In the rows, 128 means zero.
One hidden turn or mirror swaps the rows below in pairs. Which row is each named row swapped with?
K544: [ 94 123 103 107  87 135 145 128 150 106 136 131 135 140 148 161 125 109
 170 164 126 173 161 127 141 159 139 127 144]
K337: [137 128 137 144 121 129 128 141 140 158 168 103  90 148 152 157 103 158
 134 144 110 137 174 133 137 141 125 123 101]
K261: [127 158 144 138 113 107 131 134 146 157 149 117  67 152 125 141 103 146
 124 157 149 140 180 149 134 152 140 115 101]
K985: [105 172 169 124  92 135 133 137 155 117 163 120 108 151 138 143 111 138
 163 165 123 159 161 146 129 156 124 133  93]
K239: [ 92 153 106 130 149 130 129 182 168 130 144 129 104 125 143 127 132 112
 133 125 150 179 136 163 117 144 130 150 136]
K244: [ 96 163 139 101 124 138 131 144 149 129 100 100 135 171 137 147 126 114
 147 183 159 172 153 148 115 124 132 108 150]
K94: [140 142 128 114 117 149 116 167 152 130 140 107  97 121 134 148 113  91
 144 103 113 169 178 159 143 182 112 116 145]
K791: [128 105 154 115 114 105 179 125 145 136 105 107 130 170 130 129  97 104
 161 133 151 158 181 140 133 164 132 116 120]
K309: [121 162 149 101 142 138 143 160 154 135 136  74 103 138 155 122  89 132
 118 156 154 133 192 119 157 130 118 123 129]
K362: [109 145  73  95  97 150 160 143 131 122 121 102 131 121 140 148 145 109
 156 129 127 161 161 132 143 140 121 129 148]
K246: [ 91 154 140 101 169 145 144 167 146 131 122 100 144 161 167 146 128 142
 133 149 142 127 161 153 143 185 152 144 127]
K881: [132 173 128 132 153 141 122 137 140 123 140 134  91 151 147 155 123 103
 114 161 122 166 164 156 168 194 118 117 136]
K875: [137 128 144 110 122 151 148  96 153 153 119 115 113 125 153 166 106 118
 118 105 135 161 160 120 122 144 127 124 146]
K484: [109 133 103 115 127 134 140 121 137 169 146  85 106 132 160 155 120 131
 101 112 149 158 159 154 137 155 152 157 134]
K205: [131 156 130 155 119 102 136 118 139 144 108  85 149 134 147 136  86 100
 131 144 160 146 150 175 144 145 137  98 127]
K532: [140 168 139 153 104 113 142 119 156 144  98  90 123 131 135 133 103 106
 109 136 162 138 166 148 161 148 159 102 123]
K659: [102 144 132 117  94 121 165 148 157 131 134 117 128 167 140 117 121 109
 150 128 168 172 152 140 111 150 131 135  72]
K389: [118 147 150 112 119 132 184 143 130 123 110  85 152 179 140 117 112 109
 148 142 168 157 148 157 141 141 124 129 102]
K198: [128 153 134 100 132 123 125 155 155 134 105 100 121 173 134 148 110 107
 168 166 131 161 180 154 114 131 141  81 142]
K283: [132 134 131 153 124 107 135 135 165 149 112  92 110 141 124 139  81  92
 111 134 163 160 154 163 158 155 144  99 132]
K828: [103 146 114 153 136 131 141 148 169 128 128 127 165 137 138 140 109 135
 163 166 138 103 146 141 126 152 134 111 120]
K775: [134 172 125 123 133 134 133 134 155 126 151  65 112 141 173 143 103 141
 121 161 141 166 154 134 144 108 126 140 137]
K292: [132 143 133 147 143 117 132 135 141 148 158 108  91 142 141 145 106 160
 148 135 114 128 157 147 123 150 123 123  84]
K931: [101 148  96  99 110 158 160 139 144 141 104  91 146 127 144 153 131  88
 131 140 124 191 163 138 145 167 116 112 138]
K806: [123 159 128 168 160 147 146 170 166 131 111 106 123 146 148 123 128 114
 121 129 145 173 130 154 107 147 129 152 129]
K204: [ 93 166 132 128 142 130 144 131 151 107 105 114 126 108 132 142 101 125
 158 168 128 119 173 144 138 144 136  81 106]
K840: [133 151 130 137 146 141 157 148 140 137 128 115 118 114 149 137 142 147
 142 115 160 131 151 151 140 154 161 174 123]
K816: [133 161 156 117  98 127 169 140 135 140 141  91 175 161 137 130 114 106
 163 136 155 162 142 134 127 157 116 135 112]
K312: [126 129 119 112 134 131 161 143 141 138 121  69 134 142 147 139 105 103
 139 133 141 152 170  95 158 169  82 132 100]
K399: [126 144 100 128 144 126 150 171 184 142 139 115 107 164 140 110 130 103
 112 126 160 175 148 156 106 153 136 129 136]
K765: [126 168 123 113 132 145 138 154 164 115 132  80 116 146 165 118 112 150
 128 172 133 139 188 100 131 134 134 133 145]
K751: [ 98 160  98 143 136 142 136 140 164 114 137 111 131  98 141 143 120 137
 160 161 122 112 145 138 138 155 136  99 111]
K550: [135 143 116 140 122 153 166 133 159 139 158 131 139 128 123 130 101 101
 146 141 130 193 182 109 130 144 149 135 114]
K629: [126 158 111 110 176 130 166 187 177 129 134 118 105 140 137 128 149 111
 138 119 149 155 164 155 137 157 142 126 119]
K224: [119 154 106 135 146 134 139 180 145 142 136 133  88 138 144 125 124  96
 122 115 157 183 157 161 109 150 111 136 130]
K470: [ 85 150 104 119 111 121 123 154 143 118 104 101 110 151 140 146 158 105
 162 154 163 176 141 148 135 156 120 137  95]
K910: [121 150 128  94 132 144 141 175 162 118 126 121 104 139 114 165 104  89
 133 109 125 170 163 160 130 181 107 105 142]
K952: [102 150 161  98 126 156 136 145 170 121 134 148 140 168 154 164 137 124
 154 146 158 135 147 140 127 158 152 114 109]
K777: [138 151 122 165 113 113 129 134 140 146 153 124 132 125 132 148 102  70
 133 125 158 152 148 155 146 148 123 111 132]
K653: [132 149 139 103 126 130 150 142 160 140 131 119  90 134 126 149 107  96
 139 113 103 168 175 154 129 188  92 106 140]
K268: [119 142 129 120 110 120 139 132 146 150 146 114  72 146 134 166 126 166
 123 148 135 128 178 162 133 136 132 108 112]
K808: [ 98 128 100 137 132 124 137 155 149 107  96 112 123 157 134 149 150 130
 139 143 154 162 139 156 148 162 140 122  72]
K111: [141 132 136 110 132 137 146 129 137 139 107  65 131 145 128 158 110 112
 133 117 123 154 184 117 148 152  88 135 114]
K608: [113 148 150 124  97 125 159 155 132 152 117  83 157 161 141 135 131 119
 171 136 152 153 163 137 125 139 140 130  84]
K514: [132 108 149 133 123 144 156 121 151 136 139 116 119 123 154 163 109  90
 115 117 130 162 153 132 144 146 123 144 164]
K987: [ 94 134  99  86 107 149 175 111 139 124 112 118 122 120 146 143 131 101
 125 156 130 163 175 130 128 171 113 113 136]
K970: [ 87 123 160 105 126 139 156 151 167 113 127 127 114 152 147 158 135 131
 152 165 145 121 161 159 132 138 158 107 108]
K233: [ 99 152 110 124 123 142 125 141 150 126 146 103 122 152 169 154 137 133
 145 152 130 153 142 143 149 175 118 194 138]
K352: [127 150 152 147 161 145 150 152 149 121 143 146 133 147 148 157 116 125
 120 145 120 163 150 153 153 188 105 142 148]
K20: [137 149 113 153 116 125 140 101 156 153 105 111 113 126 126 138 111  90
 107 144 164 136 173 149 156 154 136 108 150]
K120: [122 132 157 121 100 107 158 143 123 134 130 111 150 172 149 130 129 103
 165 141 159 138 149 140 107 151 124 145 120]
K167: [144 121 107 136 122 129 133 138 125 125 110  76 138 147 154 161 111 117
 118 131 138 149 165 109 177 161 103 129 115]
K865: [124 168 102 112 122 160 142 168 165 140 136  73 103 146 159 148 125 132
 113 163 144 120 187 120 146 130 130 107 121]
K705: [ 89 156 110 116 112 145 127 152 156 115 131 116 128 158 120 162 159 109
 153 153 150 176 148 159 138 154 126 141  79]
K651: [109 165  90 141 123 131 150 148 155 123 125 128 156  95 136 138 123 111
 156 147 134 125 173 142 159 168 150 100 116]
K85: [115 156 116  84 108 143 139 143 141 114  96  97 130 135 162 146 117 100
 146 137 118 164 178 110 136 162  95 117 154]
K348: [148 156 141 161 129 118 132 127 148 146 125  90 116 140 133 131 103  79
 118 136 168 143 147 165 155 166 129 106 133]
K359: [128 144 130 126 133 138 136 133 144 141 160 121 134 151 174 135 123 129
 142 128 188 155 139 174 151 159 147 159 129]
K857: [117 147 109  90 146 154 148 141 156 141 133  86 125 149 170 165 105 132
 105 158 158 134 140 174 158 154 124 108 142]
K880: [114 147 139 140 163 145 133 157 151 124 120 141  94 153 144 150 133 114
 120 161 114 177 162 171 150 190 129 114 127]
K526: [113 174 136 112 137 154 140 161 135 120 141  91 101 146 168 127  93 144
 129 176 140 139 192 118 133 128 111 124 112]
K106: [113 140 110  83 158 150 154 123 147 139 113 101 110 116 174 142 117 157
 140 132 143 129 175 158 148 163 131 114 143]
K528: [111 131 122  93 147 123 165 135 160 159 113  79  87 167 147 135 119 130
 121 130 146 130 176 161 142 182 118 145 105]
K241: [114 166 165 122  91 142 138 142 146 109 148  97 107 135 123 150  89 145
 148 142 135 159 166 131 129 134 135 143  94]
K847: [119 158 124 139 162 136 129 160 155 127 143 142 119 135 142 152  98 128
 135 153 103 162 150 137 133 192 103 123 149]
K726: [108 165  99  78  95 142 165 124 146 134 102 100 123 117 124 147 148 107
 150 142 128 166 164 144 130 165 125  99 132]
K73: [108 159  94 145 127 133 136 164 177 123 126 122 170 117 147 152 114 119
 146 138 123 126 132 143 139 160 140  99 123]
K613: [125 133 112 118 124 147 178 145 154 164 145 121 142 127 118 133 120 105
 139 120 147 159 179  94 122 138 130 134 125]
K81: [ 97 149 110 149 130 131 126 166 168 111 132 116 143 110 136 149 107 136
 167 164 124 126 156 122 155 156 153 114 124]
K678: [104 155 166 126 110 151 133 146 160 109 147  93 111 141 141 128  87 141
 153 154 129 164 164 163 130 153 133 122  77]

K985 is swapped with K653
K246 is swapped with K484
K224 is swapped with K526
K659 is swapped with K85
K292 is swapped with K881
K389 is swapped with K362
K352 is swapped with K268
K726 is swapped with K816
K765 is swapped with K399
K550 is swapped with K198
K970 is swapped with K514

One hidden turn or mirror swaps the rows below in pairs. Which row is each named row swapped with?
K981: [119 155 138 140 102 106  92 116 126 123 127 133 105 137 116 125 124 188
 111 109 114 161 137 118 120 109 154]
K392: [103 128 121 129 163 116  97 101 158 110 123  94 113 107 105 162  93 128
 112 115 109 150 119 130 113 141 165]
K908: [121 113 121 111 118 151 134  90 152  94 119 121 127 130 131 130  87 147
 150 143 101 114 106 174 116 155 145]
K710: [100 108 136 133 123 140 115 105 187 118 163 129 129 122 107 143  71 148
 117 107 104 147 126 153 125 124 125]
K559: [126 138 114 121 128 128 150  80 183 124 125 147 128 104 122 116 125 156
 105 131 118 151 140  79  85 127 129]
K325: [126 137 132 129 123 152 122 129 119 136 141 118 117 143 102 160 126 143
 134 109  81 120  98 126 125 144 184]
K883: [121 140 131 127 126 162 125 121 123 133 154 118 123 143 107 160 130 126
 141 107  91 107  99 124 122 151 172]
K211: [ 91 157 102 133 114 129  97  96 172  92 163 132 119 144 113 137 136 152
 118 143 131 128 129 109 146 169 131]
K595: [105 159 132 104 125 145 119  63 169 150 142 148  99 127 140 105  89 149
 114 116 102 166 130 133 123 150 141]
K256: [146 131 124 112 120 172 133  96 122 114 134 150 136 146 129 129 164 178
 143 111 112 147 126 142 118 128 152]
K503: [129 127 122 121 142 126 156  82 178 127 127 145 121 104 115 112 129 151
 108 132 121 152 141  86  78 122 130]
K316: [134 160 114 114 145 114 112  95 148 130 120 149 148 119 146 119 110 131
 117 140 124 145 139 159 142 133 124]
K856: [114 145  90 129 124 166 107 126 134 132 149 145 109 139  98 118 112 165
 112 111 115 160 118 130 128 123 106]
K58: [129 130 121 120 139 123 149  81 175 129 123 144 129 105 122 107 126 150
 109 141 122 153 134  86  81 124 132]
K314: [105 157 103 126 116 121 114  91 172 104 164 133 115 135 121 145 129 147
 116 154 130 132 125 123 159 178 136]
K271: [110 160 102 129 113 125 113  88 172 110 163 124 121 140 124 141 124 144
 130 155 129 132 128 108 153 172 127]
K114: [124 129 131 130 126 154 128 130 119 144 130 107 124 148 104 158 141 135
 134 113  84 121 101 125 123 140 177]
K721: [131 133 116 126 141 123 145  77 176 129 124 139 121 103 127 115 129 148
 103 131 118 153 136  82  85 127 125]
K64: [124 120 154 126 108 143  94 106 144 123 123 116 111 130 134 134 121 178
 108  93  70 111 114 132 116 122 111]
K663: [127  95 173 149 134 129 118 112 125 115 130 113 121 146 131  89 128 146
 131 123 127 147 135 113  85 132 142]
K868: [ 97 124 128 134 120 156  89  89 173 122 153 130 139 159 142  96  90 147
 107 125 152 120 115 141 124 137 140]
K509: [111 159 106 119 107 131 105 104 171 116 157 130 111 148 125 131 138 138
 125 150 135 135 130 121 166 167 152]
K48: [156 123 133 123 134 140 114  86 177 131 158 126 136 121 109 128 101 177
 146 150 101 166 119 128 145 152 126]
K254: [118 151 116 151 109 159  82 122 147  92 125 110 122 148 119 109  91 169
 127 114 110 146 103 121 121 140 130]
K147: [124 101 178 154 144 132 121 109 127 114 137 105 117 141 124  87 127 151
 133 130 129 144 135 116  93 140 136]
K737: [128  98 174 148 146 131 115 113 122 112 133 109 114 147 128  91 123 144
 137 128 127 142 134 122  96 137 142]
K476: [120 156  99 104 146 166 119 116 119 106 126 145 123 134 116 128 103 131
 151 157 109 147 134 124 124 165 156]
K466: [115 138 128 120 129 146 122 130 126 139 148  97 128 149 110 161 134 139
 138 113  89 124  94 134 123 144 182]
K200: [134 147 145 133 128 140  98 151 143 124 177 126 126 143 111 129 115 164
 127 122 111 122 126 152 125 112 117]
K725: [124  95 142 127 145 152 107 119 171 120 120  95 132 145 109 139  88 160
 116 123  98 158 104 143 112 137  98]
K679: [ 93 160 104 132 115 125 107  89 176 103 162 128 113 131 123 141 136 138
 128 160 125 132 122 118 150 170 130]
K717: [101 148 107 114 109 154 115  81 139 115 119 167 134 153 158 120 111 129
 134 120 122 164 130 138  93 122 126]
K719: [144 117 126 124 120 181 138 124 143 108 116 110 130 130 112 124 113 139
 107 148  72 149  88 134 102 143 143]
K564: [123 100 175 147 140 129 118 103 127 112 134 112 116 145 127  84 129 150
 136 132 129 151 130 123  92 135 140]
K855: [ 97 163 118 139 140 165 116  93 141 114 165 161 108 123 137 115 115 144
 145 139 118 155 131 135 106 166 100]
K894: [119 133 134 124 124 142 130 125 122 139 145 107 116 145 108 169 139 140
 141 121  90 114 102 133 123 137 179]
K586: [ 92 136 122 117 115 153 130 112 160 115 115 105 138 112  94 138 103 140
 118  78 105 157 142 138 105 125 152]
K457: [105 146 126 113 111 156 107 105 139  93 112 142 142 137 118 118 118 146
 111  94 147 145  94 151 115 122 154]
K319: [128 141 124 130 130 153 125 130 122 131 148 106 124 144 100 159 126 129
 135 116  87 112  98 121 115 129 175]
K565: [107 145  99 135 134 147 151 101 179 136 136 130 127 125 139 130 112 129
 128 121  97 137 117 189 105 136 141]
K313: [125 130 121 120 139 122 148  78 178 128 132 142 117 102 127 118 126 155
 111 130 116 149 141  79  86 129 125]
K221: [123 107 181 152 145 124 123 105 127 120 128 115 122 148 126  92 131 149
 138 132 117 141 135 124  86 138 144]
K757: [107 122 145 128  93 124  92 113 134 124 100  93 100 160 132 113  99 132
 123 115 112 124 131 109 115 138 123]
K15: [127 100 176 153 139 129 118 106 123 118 132 118 112 146 133  89 128 147
 135 134 125 145 130 117  89 135 138]
K32: [ 91 147 109 128 157 121 140  96 160 153 106 122 135 132 138 150 108 138
  96 132 131 122 140 132 106 121 125]
K11: [104 156  94 122 111 133 107 104 176 109 167 133 121 146 129 143 126 145
 129 154 127 134 132 110 155 169 141]
K3: [102 154 129 124 115 133 102  94 154 103 155 133 106 184 128 113 124 125
  84 112 123 119 134 132 110 130 149]
K276: [127 125 149 133 157 181 125 122 141  94 103 113 120 145 126 132  98 171
  97 106 108 144 133 134 133 147 152]
K150: [120 145 132 127 128 148 130 122 132 137 151 101 123 135 108 174 117 155
 134 113  90 114 106 124 123 140 182]
K793: [115 146 143 134 168 133 107  92 168 130 119 134 129 134 103 139 134 132
 128 118  98 162 105 163 125 145  94]
K785: [121 138 117 112 136 124 146  77 178 129 122 139 120 104 120 111 129 155
 102 135 117 151 131  90  79 125 131]
K13: [ 99 154 104 126 108 136 115 100 168 102 162 125 131 128 115 137 132 135
 119 164 120 137 121 118 158 173 138]
K788: [119 100 180 150 146 131 119 105 120 120 132 113 120 148 129  87 129 149
 138 129 128 149 129 132  94 142 148]
K778: [149 119 136 123 141  98 132  99 187 131 124 133 107 124 142 145 115 150
 115 126 128 116 120 161 117 139 149]
K660: [124 140 105 104 106 135 108  98 165 103 123 131 120  84 142 127 129 147
 139 141 117 137 103 151 121 117 151]
K896: [130 132 119 127 131 146 129 120 129 139 150 108 133 141 102 154 122 121
 132 113  88 119  98 140 117 139 187]
K449: [106 117 115 108 126 172 132 103 142 125 176 105  93 143 125 128 125 160
 109 138  84 132 103 131 123 166 118]
K78: [131 134 121 118 139 124 155  79 183 126 121 137 123 101 119 117 131 151
 103 138 119 151 135  89  81 123 125]
K25: [113 116 138 124 170 149  96  73 130 141 137 110 113 123 118 129  99 145
  97 138 143 160 106 112  94 149 120]
K834: [114 158  97 122 112 124 107 103 167 111 159 126 115 141 119 145 135 145
 121 161 136 133 125 110 156 163 137]
K273: [129 102 180 146 146 131 125 109 123 121 127 115 122 149 126  85 133 148
 132 133 124 143 132 122 100 136 144]
K546: [123 131 126 118 138 116 146  80 184 129 124 137 128 105 122 113 123 155
 112 134 126 152 138  91  77 128 127]
K44: [140 132 133 151 105 157 102  78 134  89 125 148 138 144 157 140 103 138
 108 125  88 142 108 120 118 123 129]
K77: [115 116 143 109 116 155 132  86 144  99 115 138 111 158 115 125 121 119
 106 136  96 147 170 121  78 142 138]

K25 is swapped with K77
K150 is swapped with K509
K32 is swapped with K757

